Questions about the row below.
1) Read off the maximum.
2) Read off the entry just left of 14.
[-47  47  -2  20  13  14 -32]
1) 47
2) 13

1.64	7.73	2.59	-6.46	-5.98	3.62	7.63	0.40	-7.43	-4.33	5.18	7.10
What is the entry just right of 5.18?
A: 7.10
What is the 2nd entry from the end?
A: 5.18
What is the 2nd entry?
A: 7.73
The third entry from the left: 2.59
The fifth-last entry: 0.40
What is the entry just right of -6.46?
A: -5.98
What is the entry just left of the largest entry?
A: 1.64
What is the 3rd entry from the right?
A: -4.33

0.31	3.94	1.70	-3.98	-2.12	3.55	-2.17	-1.94	-1.27	0.68	2.19	-0.57	6.49
5.79	-0.95	2.20	1.17	5.45	1.79	-2.75	0.44	-2.13	0.48	0.51	-1.84	2.26
-3.34	0.00	2.69	0.79	3.15	2.74	-1.17	1.40	-0.33	0.77	-0.53	1.88	-0.27
-4.94	-2.41	-3.78	0.39	-4.79	0.59	5.48	-2.28	-0.01	-1.63	-0.77	-1.23	-2.68
0.52	-4.67	-0.84	-0.57	-2.07	-0.88	5.02	-4.79	1.79	-2.62	1.25	3.07	1.01
-4.87	0.38	-0.42	1.44	0.14	-2.75	0.08	0.23	-1.19	-0.46	0.36	-1.53	0.41
-4.99	0.35	2.07	0.27	-3.18	-0.72	1.72	0.03	2.76	-3.12	1.93	-0.96	0.44
-4.67	2.14	-3.99	-2.28	-3.67	-3.67	0.72	-2.61	0.48	-5.58	1.31	1.21	-2.59
Rows and columns are numbered from 0.
The entry in the top-left corner is 0.31
Read off the top-right entry.
A: 6.49
The entry at row 0, column 2 is 1.70
The entry directly below -1.17: 5.48
Read off the entry just left of the smallest entry.
A: 0.48
The entry directly below 0.36 -> 1.93
Read off the entry directly above 3.07.
A: -1.23
Read off the entry just right of -1.94.
A: -1.27
Read off the entry in row 2 and column 0.
A: -3.34
The entry at row 0, column 1 -> 3.94
Read off the bottom-left entry.
A: -4.67
Read off the entry in row 1 and column 0.
A: 5.79
Read off the entry in row 2 and column 1.
A: 0.00
The entry directly below 5.48 is 5.02
The entry directly above the smallest entry is -3.12
The entry in row 1 and column 2 is 2.20
The entry directly above -0.88 -> 0.59
The entry just left of 0.08 -> -2.75
Read off the bottom-right entry.
A: -2.59
The entry directly above -1.84: -0.57
The entry just left of -2.62 -> 1.79
The minimum: -5.58
The entry directly above 0.52: -4.94
The entry just left of 0.27 -> 2.07
Read off the entry just left of -0.01.
A: -2.28
The entry just left of 0.59 is -4.79
The entry at row 1, column 1: -0.95
The entry directly above -2.61 is 0.03
The entry directly above 0.39 -> 0.79

M =
2.280,15.738,84.374,179.662,0.208,-144.313
65.177,61.639,59.012,186.965,-44.041,64.286
-18.032,39.144,59.696,235.711,122.535,295.508
-27.492,40.110,52.838,7.638,60.133,3.188
45.368,89.205,16.674,-2.967,-10.943,34.902
34.787,90.262,30.397,67.806,77.669,-183.694
55.323,14.103,22.557,63.421,54.018,64.243
89.814,44.637,42.736,117.560,86.903,3.579
-4.135,74.481,74.693,101.078,91.223,22.057
77.116,45.690,39.362,89.899,10.785,43.188
-1.098,33.325,37.642,48.617,4.363,-130.401
157.501,10.293,66.076,83.326,-33.648,-133.466
17.955,48.081,21.186,116.143,237.293,172.879
Read off the smallest entry in the first row.
A: -144.313
Read off the third entry on the main diagonal.
A: 59.696
The top-left entry: 2.280
Read off the third smallest entry.
A: -133.466
The entry just right of 86.903 is 3.579
The first entry of the smallest entry's row -> 34.787
Read off the entry just left of 45.690.
A: 77.116
The smallest entry in the last row -> 17.955
Read off the entry just left of 22.557.
A: 14.103
Read off the bottom-right entry.
A: 172.879
Read off the entry directly above 10.293.
A: 33.325
The entry just left of 84.374 -> 15.738
Read off the entry directly below 67.806.
A: 63.421
The entry just right of 48.617: 4.363
Read off the second largest entry.
A: 237.293
Read off the 5th-last entry, reading row by row.
A: 48.081
Read off the third largest entry.
A: 235.711
The entry directly above the smallest entry is 34.902
Read off the 4th entry, reading row by row.
A: 179.662
The entry directly below 74.693 is 39.362
The entry directly above 45.690: 74.481
The entry just left of 61.639 is 65.177
Read off the entry just right of 37.642.
A: 48.617
The entry directly below the largest entry -> 3.188
Read off the smallest entry in the last column.
A: -183.694
Read off the third-last entry, reading row by row.
A: 116.143
Read off the first entry of the largest entry's row.
A: -18.032
Read off the largest entry in the last column.
A: 295.508
The entry directly above 86.903 -> 54.018
The 4th entry from the end, reading row by row -> 21.186

B = [661, 886, 411, 267, 149, 428, 861, 484, 666, 801, 631, 618, 838, 808, 641]
The centre entry -> 484
The minimum? 149
The entry just right of the largest entry -> 411
